In the rows, zero is written as 128.
The same turns and mirrors carry the whole set onto itself, and each row onto the other rows of its family. Which rows share a family with each named row? Give them in list order.
These 40 rows form 5 families of 8 rows each.
zuk: [147 127 108 125 146 123 141 141 138 101 110 131 139 133 163 130 117 176
 129 136]
buna: [137 124 123 133 171 123 139 109 170 106 100 156 130 148 153 104 130 126
 130 135]
vit: [113  85 136 142 143 103 141 122 136 131 110 142 134 128 134 119 123 139
 137 124]
Nabup: [156 116 121 126 164 107 133 112 169  96 121 158 140 153 140 119 136 134
 126 118]
Rur: [117  94 125 108 139 127 143 126 168 131  88 164 154 142 149 136 154 122
 106 122]
Torag: [122 108 127 113  97 126 119 134 147 135  89 143 134 134 140 136 136 157
 101 134]
bilo: [150  96 131 135 140 122 124 143 177 105 107 156 145 114 140 142 108 141
 115 118]
lat: [129 104 131 124  96 142 132 147 138 129  95 139 149 132 140 130 139 159
 115 126]
Turer: [153 138 108 102 128 144 129 129 173 102 100 141 144 149 159 130 136 144
  97 127]
dakol: [143 123  98  89 129 129 114 133 183 116  99 139 150 140 146 130 135 140
 121 138]
Lem: [144 107 125 141 163 115 132 110 183  98 119 146 140 135 154 111 135 125
 130 127]
nefi: [124 100 145 144 136 109 144 124 139 133 125 148 135 131 147 115 116 162
 128 115]
nifef: [121  99 134 105 134 129 147 126 171 125 102 152 159 135 138 122 146 104
 116 128]
zalam: [124 141 103 125 137 113 154  96 142 123 107 139 135 150 144 110 146 144
 114 131]
bibo: [149 129 119 136 130 120 126 127 143 101 122 119 123 135 145 112 107 161
 128 130]
kelob: [139 120 106 129 137 119 123 128 140 100 109 122 121 114 161 131 110 163
 122 128]
musuv: [144 115 117 131 174 122 150 119 163  96 122 141 143 144 153 112 124 126
 134 118]
lut: [144 124 110 140 136 118 122 125 139 107 109 131 120 143 157 125 115 179
 117 125]
vuge: [129  98 120 111  99 125 131 142 141 126 110 128 147 129 141 144 131 157
 104 117]
gud: [143 123  99  99 135 138 124 128 171  99  85 135 142 147 148 133 144 122
 106 137]
kegi: [137 118 113 120 173 107 137 105 171 103 115 143 129 147 153 119 122 124
 118 126]
vogob: [121 116 118 103 108 132 136 142 127 135  91 137 137 142 141 136 126 158
 103 125]
fomiv: [157 121 112 115 142 123 121 118 144  95 113 128 132 126 153 120 111 172
 113 136]
gur: [125  94 137 148 147 119 151 118 143 138 120 135 127 132 127 118 134 142
 125 112]
Detuf: [115 128 112 108 131 126 144 109 135 128 103 127 133 163 155 108 152 141
 119 134]
zurin: [143 111 152 129 137 130 111 145 164 110 107 143 143 113 145 142 123 137
 125 112]
Tuke: [140 128 107  95 123 129 118 134 167  95  91 148 150 146 166 131 128 141
 109 140]
gitu: [122 128  97 112 133 123 151 104 153 130 114 125 137 156 150 119 151 159
 123 131]
Kiman: [112 131  99 115 129 134 147 108 127 127 116 145 144 148 148 110 144 145
 125 124]
buzon: [109 102 132 128 129 125 148 132 166 137  97 154 145 152 141 128 150 111
 121 116]
Noza: [109 107 123 117 105 141 135 140 142 137  90 125 138 125 155 129 124 148
 108 134]
zofiv: [144  95 147 132 138 125 118 148 158 102  97 157 140 123 143 129 109 124
 111 122]
Sudef: [123 112  93 114 133 117 158 105 145 123 104 140 134 165 149 106 138 146
 108 141]
Dasev: [142  82 141 118 133 135 115 156 169 109 104 144 142 128 150 138 115 139
 120 121]
suk: [119  96 135 119 124 126 129 112 172 133 100 153 139 145 132 118 144 107
 106 116]
fut: [152 139 116  98 129 125 115 132 170 102  98 134 144 149 156 139 138 124
 118 133]
naduv: [123  99 145 153 140 118 155 119 127 116 112 145 127 139 148 117 125 144
 114 114]
kizef: [127 103 139 114 134 128 146 124 171 132 103 161 156 165 134 117 151 120
 111 125]
nesel: [114  84 128 146 140 123 153 119 140 130 113 150 134 128 138 108 124 159
 115 120]
tul: [154  92 145 129 140 114 123 144 183 105  95 138 133 129 145 139 117 138
 109 128]

Same family as bilo: lat, nifef, lut, kegi, gur, Detuf, Tuke
Same family as zalam: Lem, nefi, gud, vogob, fomiv, buzon, Dasev
Same family as vuge: buna, vit, Rur, Turer, bibo, Kiman, tul

The same turns and mirrors carry the whole set onto itself, and each row onto the other rows of its family. Which rows share a family with each named row? Give them in list order.
These 32 rows form 4 families of 8 rows each.
foz: [ 92 141 132 114 117 110 102 125 144 148 125 109 115 147 139 130  91 127
 126 105 132 136 111 125 112 176 130 133 146 119 135 160 109 143 113 119
 100  82 110]
nedo: [107 123 142 132 107 100  98 124 170 161 100  94 106 129 122 126 108 127
 117 108 108 146 140 121 107 126 130 109 132 160 135 151 127 105 118 128
 122 130 121]
tak: [118 133 142 121 129  87 129 121 152 147 154 108 141 152 144  97 118 161
 129 149 129 119 126 132 127 141 131 150 135 110 152 133 118 164 114 111
 103 114  89]
reg: [ 98 107 107 130 103 111 106 134 139 153 129 114  97 149 128 122 111 135
 142 117 125 134 127 125 106 171 140 132 134 137 138 129 137 158 100 110
 127 122  96]
vubab: [106 115 108 115 102 118 106 113 136 154 137 111 101 150 121 117 102 134
 136 118 126 137 125 121 123 160 142 136 130 129 136 134 123 168 114 130
 125 112 110]
tupo: [106 140 132 122 129  73 125 124 149 162 140 117 127 158 159 124 125 153
 141 122 117 138 113 169  87 124 123 133 131 109 130 148 129 144 108 122
 115 134  99]
foru: [124 155 147 135 147 110 138 133 173 153 136  86 119 153 153 106 109 161
  96 135 116 138 110 123 101 135 109 116 153 129 141 148 131 104 118 125
  98 154 112]
Lib: [ 93 159 125 126 116 110 109 118 139 152 109 116 116 141 136 127 111 144
 127 102 124 142 116 126 114 182 126 123 139 108 140 164 119 139 119 112
  97  98 121]
fumud: [127 144 127 115 139  94 128 111 155 145 150 116 139 149 158  92 125 137
 122 135 133 119 106 134 122 142 116 145 128 119 149 132 117 159 119 112
 103 100  98]
Bizi: [126 114 146 137 143 118 123 136 154 155 113  84 140 146 160 103 121 144
 116 138 124 128 125 137 116 119 121 120 139 155 131 112 141 121 106 120
 116 158  99]
Boput: [110 124 142 122 112  98 105 127 166 159  90  94 115 125 126 136  98 115
 120 110 108 150 132 117 100 131 128 121 135 147 135 161 141 114 124 125
 123 143 109]
godof: [136 123 140 145 142 114 124 143 166 153 125  85 124 137 154 102 114 146
 109 136 126 143 112 135 108 112 114 119 155 157 136 132 142 125 119 114
 112 154  97]
gupo: [123 162 163 133 135 108 137 122 175 158 135  93 123 140 151 110 115 158
 104 121 108 139 116 110  99 121 122 130 139 122 146 141 127  99 118 128
  88 144 110]
dunok: [ 86 146 135 108 120  93 104 117 148 145 108 117 122 157 142 123  90 130
 127  99 126 128 114 135 122 177 126 118 136 109 130 167 118 145 117 125
 105 106 108]
Nepek: [120 150 157 128 143 102 143 127 180 160 120  99 111 143 158 110 113 154
 110 130 111 137 115 105 107 111 106 119 143 122 147 138 124 107 113 118
 100 144 119]
mude: [113 121 147 122 114 123 121 114 160 155 113 102 116 142 120 114 102 139
 114 129 123 126 146 109 126 172 115 100 134 149 145 140 122  92 114 129
 116 138 129]
rem: [115 145 163 124 150 100 132 132 167 147 137 100 122 155 144 104 107 162
 100 120 113 124 110 106  95 123  99 114 145 117 142 147 126 108 112 126
  94 137 107]
pega: [111 118 116 107  94 112 114 120 141 154 136 116 107 152 117 122 100 122
 143 123 134 141 125 120 118 160 146 140 141 133 147 131 132 158 124 115
 128 119  90]
godap: [122 136 124 106 123  78 134 123 145 154 144 117 109 161 166 116 117 142
 139 133 120 123 109 159 105 125 134 138 128 107 121 139 130 151 113 122
  98 131 100]
vur: [132 124 145 123 151 114 130 142 163 162 117  90 130 145 156 100 122 139
 121 145 118 125 122 126 107 116 122 109 143 152 133 115 144 115 113 104
 120 147 108]
sipu: [113 126 139 127 114 105 100 120 170 152 103 101 111 134 123 138  98 128
 135 112  96 145 143 107 104 137 122 120 128 147 150 164 137 104 103 135
 108 144 109]
gid: [110 126 141 113 117 123 119 117 162 148 116  90 118 157 124 112  98 137
 114 117 128 129 136 103 134 175 114  99 133 143 161 138 126  95 114 115
 115 144 109]
rol: [110 119 143 127 101  95  98 126 146 152 102 103  98 136 123 127 107 125
 122 110  98 140 133 113 100 126 129 117 135 149 134 168 135 106 117 123
  92 135 110]
zaru: [102 149 123 114 116 100 101 115 141 142 119 125 115 149 132 122  93 146
 127  95 124 128 115 136 120 174 135 121 132 114 121 153 127 143 119 129
 109  93 118]
Bak: [110 123 132 123 114 117 114 117 145 136 109  93 133 152 111 113 117 130
 109 136 119 128 143 101 126 172 101 107 134 147 144 134 121 102 107 120
 114 131 110]
Sune: [111 140 143 118 127  69 120 121 137 152 139 116 138 159 164 108 113 161
 143 136 113 131 113 159 112 126 143 141 139 112 129 151 131 145 115 112
 104 124 100]
tud: [125 127 143 121 138 110 130 120 153 154 156 115 136 144 148  95 132 154
 129 134 146 116 121 140 116 151 118 137 133 116 169 136 121 154 119 106
  99 113  95]
mufo: [135 115 142 122 141 119 122 137 137 160 121  88 134 150 141 109 125 144
 120 142 124 141 118 130 105  99 112 118 154 147 135 122 141 128 123 113
 117 148 102]
Diza: [103 115 113 111  97 112 110 129 131 151 131 114 103 160 131 139  93 127
 138 120 135 139 120 132 112 167 138 140 150 130 132 129 126 145 104 120
 123 108 102]
zir: [121 147 144 126 137 109 130 119 153 144 141 112 150 141 150  96 127 144
 119 139 139 120 117 133 121 151 126 152 139 113 142 126 117 162 119 124
  99 105  94]
fis: [121 124 135 117 122 129 102 120 161 137 103  90 131 146 123 124 112 133
 130 125 118 133 149 112 132 165 116 101 130 147 157 144 135  96 108 123
 112 135 111]
tubid: [108 140 136 121 118  86 123 123 139 159 148 116 115 170 168 110 113 152
 144 120 113 132 107 157 103 122 147 140 136 119 124 135 130 144 106 127
  97 138  93]

Same family as tubid: Bizi, Boput, gupo, dunok, pega, gid, zir
Same family as mude: nedo, vubab, fumud, Nepek, godap, vur, zaru

